In the data rows, 128 means zero.
Here are some points, one per row:
[105  93 123 113 206 152  74 146 135 138 140 145 124  85  99 138 156 153 153 142 122 172 162 176 208  63 101 172 129  65 100 113 169 107 160 173 173 111 143  95 133 196  77  21 151  86 147  83]
[118 103 109  68 161 144 138 116 167 141 177 103  71 114 166 136 107 158  99 119  89 104  51 142 113 131  56 116  91 192 129  90 115 171 151  99 134 107  66 170 114 146 146  86 133 219 148 167]
[181  58 154 191  64 144 139 181 115  99 152 105  72 137 136 197  66 128 167  66 205  85 118 171  84  80 157 122 135 118 119 114 149 137 117 157 165 118 139 167 146 167 169 130 145 155  92 153]
[ 99 106 189 166 112  85  95 130  90 125  85 139  48 144 178  85 183 191  66  75  88 209 201 158  88 167 109 123 135 138 184 151 137 131 170 112  45 115 166 164 179 190 152 108  54 127 105 133]
[182 171 128 122 129 155  63 130  86 124 116 119 121 109 107  82  83 192 108 115 111  75 112  75 204 184 135 160  83  96 189 120 174 167 228 102 193 111 144 158 108 121  76 132  77  46  22 179]
[151 135 134 190  91 130 112  66  17  92 197 152 164 113  85 149 178 199 117 142 115 168 203  47  86  77 110 160  83 192  87 100  60 131 118 134 118 150 102 110 229 123 159 118 118  95 107 140]
[146 174 107 135 101 197  99 146 199 128 182  56  80 187 126  96 152  70 163  97 140 140 169  59 138 226 119 107  77  83 171 101  84 162 101 123 164 105  81 121 144 144  84 130 127 109 157  70]
[112 129 205 159 108 112 135 104 207 122 120 152 146 145 107 146 109 141 135 194 104 134 164  86 169  54 169  82 130 102 132 104 182 110 183  23 156  68 123  81 130 171 125 113 156 122 100 109]
[179 161  98  88 146 152 167 102 175 205  66  79 126 118  71 181 122  61 117 130 109 159 120 145 135  85  69 134 142 177 111 185 127 101 121 113 137 142 113 218 102 172 181 169 106  78 148 108]
[113 167 190 170 204  80 110 109 147 125 189  90 107 104 119  66 147 114  85 131 208 120 136 125 205 119 191 161 209 108  21 160 124 182 109  88 132 165 142 111 118 130 121 148 104 152 166 147]
[180 140 129 159  99 114  65  97  99 173  94 245 102 177 145 117 158 101  94 127 179 145  84  87 121  93 115 189 112 107 130 103 131 150 123 153 144  48 150 106  97 124 129 176 100 166 142 138]
[130  86 175 121 144 110  61 193 122 142  62 106  85 109 153 178 113 103 142 160  41  95 133 108 117 186 223 119 135 163  33 112 116  40 109  93 141 135 131 124  99 100 164  67  75  78 129 103]
[119 142 141 111 236  94 141 129  97 100 147 118 140 212 101 153 148 120  88 145  84 138  57 173  45 128 155 145 155 154 148 162 151  68  51 106 233 166  93  97 139 111  94 146 168  98  81 162]
[101 125 148 135 103  49 152 155 123 178 103 109 142 205 124  85  95 210 151  99 158  75 128  50 135  81  54 141 180 145 155 113 119  87 120 156 133 119 135 108 205 118  80 125 120 145 160 144]
[ 36 112 118  79 108 219 106 107 144 149 165 173 172 238 174 143  87 174 146  85 181 170 127 125 164 171 165 140 106 161  76 148 126 168 151 127 109 128 152  66 175 147 193 169 108  84 115 137]
[ 38 208 125 138 187  82 116  79 111 114 106 155 165  86  90 166  92  93 200 182 126 112  95 102 112 162 103  27 117 108 132 170  93 168  69 226 114 144 155 191  84 155 120  76 106 163  34  91]
[ 93 116 137 131  65  68  82 129 144 163 124 125 149 109  93 172 138 110 132 128 128 213  87 146 123 134  98  96 132 136 152  75 159 210  98 106 105 179 155 132  77 109  75 117 134  62 237 184]
[146 142 175 158 148 142 128 161 227 156 159 192 173  54 157  86  72 114  64 171 132 109 134  97  93 154 143 159 127  71 177 110 103 125 139 222  46 163  22 161 162 151 114 132 135 113 154 146]
[169 183 102 114 112 191 132 166 113 186 101 123 140  59 169 161  88 169 157 126 184 139 147 207  78  98 150  81  84 148 112 123  90 143  84 100  99  91  94 133 147  99  80 164 105 192 118 135]
[162 171  56 168 112  93 101 113 147  92 105 164  85 170 142 134 149 109  98 157 214  94 164 152 136 132  92 108 114 199 151 113 155 108 211 165  95 150 151  42 155 126  98 130 133 110 138 178]
[111 158  99 219  71 189 156  97 154 187 206  76 111 141 116  91 142 237 118 164 106 119  89 163 127 219 118 129 101 111 141  96 138  94 130 127 154 106  91 116  26 157 130 127 103 125 154  88]
[110  44 155 164 164 168 113 147 118 127  79 170 178 142  99 153 106 126 144 115 171 106 198 152 162 202  78 171 170 193 212  77  61 179 142  60 160 105 133  74  89  99 161 157 140 115 125 157]
[ 61  82  62 151 149 123 216 196 105  62  74 133 120 153 134 137 167 161 137 123  95  49 175  96 104  98 186  98 121 123 124 103 130 136 119 173 119  61 130 161 148 149 122 195  80 131 163 166]
[149  93 190 150 132  96 136 155 122 174 206 161 104 155 132 144 190 129 171 169 114  81  90 118 171 122 100  83 113 112 140 208  32 121 176 168  95  86 164 116 182 124  87 183 124  96 147 173]
[115 147 128  96 153 117 183 208  85 162 226  91 134 105 117 119 142  48  50 178 176 117 123 108 133 127 103 147  90  53 174  44 107 107  99 115  25 103 204 118 116 155 180 109  95 147 121 130]
[228 146 164  76 115 168 219  77  93 148 119 155 121 202 117  81 122 135 125 188 155 163 178 113 136 159 153 130  80 128 133 100 149 145  89 177  74 161 147 155 125 132  83  78 194 164 159 160]
[102  76  99 158 202 108  97 101 117 103 116  96 172 117 167 154 120 146 167  54 143 107 104  69 174 103 141 100  65 111 167 237 161  70  87 108 110 126 188 158  73  78 155 108 172 150 138 121]
[137 157 109 113 133 134  69 117 139 111 134 137 125 151 188 179 157 138 157 145 105  93 140 146 106 101  85 126 213  55  93 136 179 119  74  90 172 133 138 195 158 100 221 136 176 122 135 171]
[158  60 122  81 106 201 116 119 135 103 102  51 146 121 115 152  92 147  14 142 150 143 101 109 100 116  68  63 151 122  95 152 120 143 133 169  96 113  99  97 129 105 103 148 147 159  93  87]
[121 147 118  85  58 110 104  72 192 156  95  89 222 122 154 161 187 144 145 144 135 195 141 130 114 138 163 180 123  91 137  87  45 122 152 166 190 218 174 123  79 136 119 136 114 158 143 129]
[139 137 184 105  64  92 134 144 222  79  90 177 154  89   9  73 186 155 114  72  80 108 136 162 216 119 119 164 111 128 104 176 141 122  45 138  99 131 122  77 112 125 165  53 101 113  74 133]
[125 137 118 105 117  85 181 169 102  94 146 212  71  32 180 144 104 122  95  57 119 162 128  88 165 206 152  87 171 152  70 136 123  52 167 115 180 117 148 126 123 162 100 169 200 145 106 132]
[178 142 105 158 154  40 121  85 148  84  71  65 191 117 106  84  99 107 143 156 113 160  88 163  72 176 139 217  78 126  74 124 133 149 126 122 118  26 182 114 211 133 118 105 183  73 166 120]
[179 114  95  50 106  99 132  77  72 116 212 150 169 117  49 125  76  72 152  79  63 153 216 187  72 157 147 122 139  93 118 142 140  83 191 131 119 116  90 123 148  98 119 136  35 233 159 123]
[ 68 144 181 121 161 155 145 167 135 105 140 110  65 106 133 173 136 120 170 111  96  81 152 127 106 114 110 225 132 110  49 144 180 128 162  94  73 204 154 119  57 107 101 211 184 138 113  53]
[ 97 156 101  88 132 138 115 104 110 134  79 111  93 140  93 172 183 117 126 140 166 124 101 147 161  82 244 155 189 152 162 108 149  75 166 116 120 115 105 196 157  31 157 103 196 131 117  94]
[151 123  90 156 137 113 161 194 108 164 135 143 138 158 193 129 160 114 127 111 140 121 164  88  63 110 119 133 165 154 124 246 165 179 154 132 164  91  69 106  83  80 145  76 132 117 100 138]
[ 82 144  82 152  79 160 158  75 133 108 120 123 122 134 151 118  48  70  61 155  69 110 105 197 124  89 123 160 149 107 165 184  86 127  78  62 153 159 148 171 134  94  84  77 118 122 173  87]
[131  55  75 137 135 146 185  73 138 145 129 150 127  79 201 115 124  82 174  99 141 125  87 120 127 117  92  74 166 145 112  70 197 156  76 119 108 131  85 161 148  90  81 132  59  93  67  78]
[158 174 144  75 159 141 150 150 118  23 130 155 172  88  84  89 147 125 177 118 101 126  46 138 115 121 142  36 172 117 176 131 120 130 143 127 112 185 167 129 121 169 189 122  94 145 208  47]
[ 63 117 184  97 101 150 119 137  70  69  81  70 114  93 169  66 156  74 204 180 138 172 128 182 165  81 130 148  91 180 155 120 174  98 120 156 178 165  98 123 105  74 188 208 184 135 130 147]
[156 102  30 124 113 132 151 153  96 171  97 101 115 140 129  47  93  95 121  86  83 106  96 142 107  94 150  88 109 151 142  88  82 176 134 131 120 208  85  65 105 179 131 152 191 161  84 134]
These points spread out most along one direction. How far along it is each point below, from 0 to 99? 50 is the average, and the first point above lies past it. One standard deviation of the points above along it is 16.
[102  76  99 158 202 108  97 101 117 103 116  96 172 117 167 154 120 146 167  54 143 107 104  69 174 103 141 100  65 111 167 237 161  70  87 108 110 126 188 158  73  78 155 108 172 150 138 121] 75
[ 99 106 189 166 112  85  95 130  90 125  85 139  48 144 178  85 183 191  66  75  88 209 201 158  88 167 109 123 135 138 184 151 137 131 170 112  45 115 166 164 179 190 152 108  54 127 105 133] 30
[228 146 164  76 115 168 219  77  93 148 119 155 121 202 117  81 122 135 125 188 155 163 178 113 136 159 153 130  80 128 133 100 149 145  89 177  74 161 147 155 125 132  83  78 194 164 159 160] 31
[182 171 128 122 129 155  63 130  86 124 116 119 121 109 107  82  83 192 108 115 111  75 112  75 204 184 135 160  83  96 189 120 174 167 228 102 193 111 144 158 108 121  76 132  77  46  22 179] 33
[162 171  56 168 112  93 101 113 147  92 105 164  85 170 142 134 149 109  98 157 214  94 164 152 136 132  92 108 114 199 151 113 155 108 211 165  95 150 151  42 155 126  98 130 133 110 138 178] 29
[ 82 144  82 152  79 160 158  75 133 108 120 123 122 134 151 118  48  70  61 155  69 110 105 197 124  89 123 160 149 107 165 184  86 127  78  62 153 159 148 171 134  94  84  77 118 122 173  87] 65
[146 142 175 158 148 142 128 161 227 156 159 192 173  54 157  86  72 114  64 171 132 109 134  97  93 154 143 159 127  71 177 110 103 125 139 222  46 163  22 161 162 151 114 132 135 113 154 146] 28
[119 142 141 111 236  94 141 129  97 100 147 118 140 212 101 153 148 120  88 145  84 138  57 173  45 128 155 145 155 154 148 162 151  68  51 106 233 166  93  97 139 111  94 146 168  98  81 162] 75
[169 183 102 114 112 191 132 166 113 186 101 123 140  59 169 161  88 169 157 126 184 139 147 207  78  98 150  81  84 148 112 123  90 143  84 100  99  91  94 133 147  99  80 164 105 192 118 135] 45
[151 123  90 156 137 113 161 194 108 164 135 143 138 158 193 129 160 114 127 111 140 121 164  88  63 110 119 133 165 154 124 246 165 179 154 132 164  91  69 106  83  80 145  76 132 117 100 138] 52
[180 140 129 159  99 114  65  97  99 173  94 245 102 177 145 117 158 101  94 127 179 145  84  87 121  93 115 189 112 107 130 103 131 150 123 153 144  48 150 106  97 124 129 176 100 166 142 138] 31
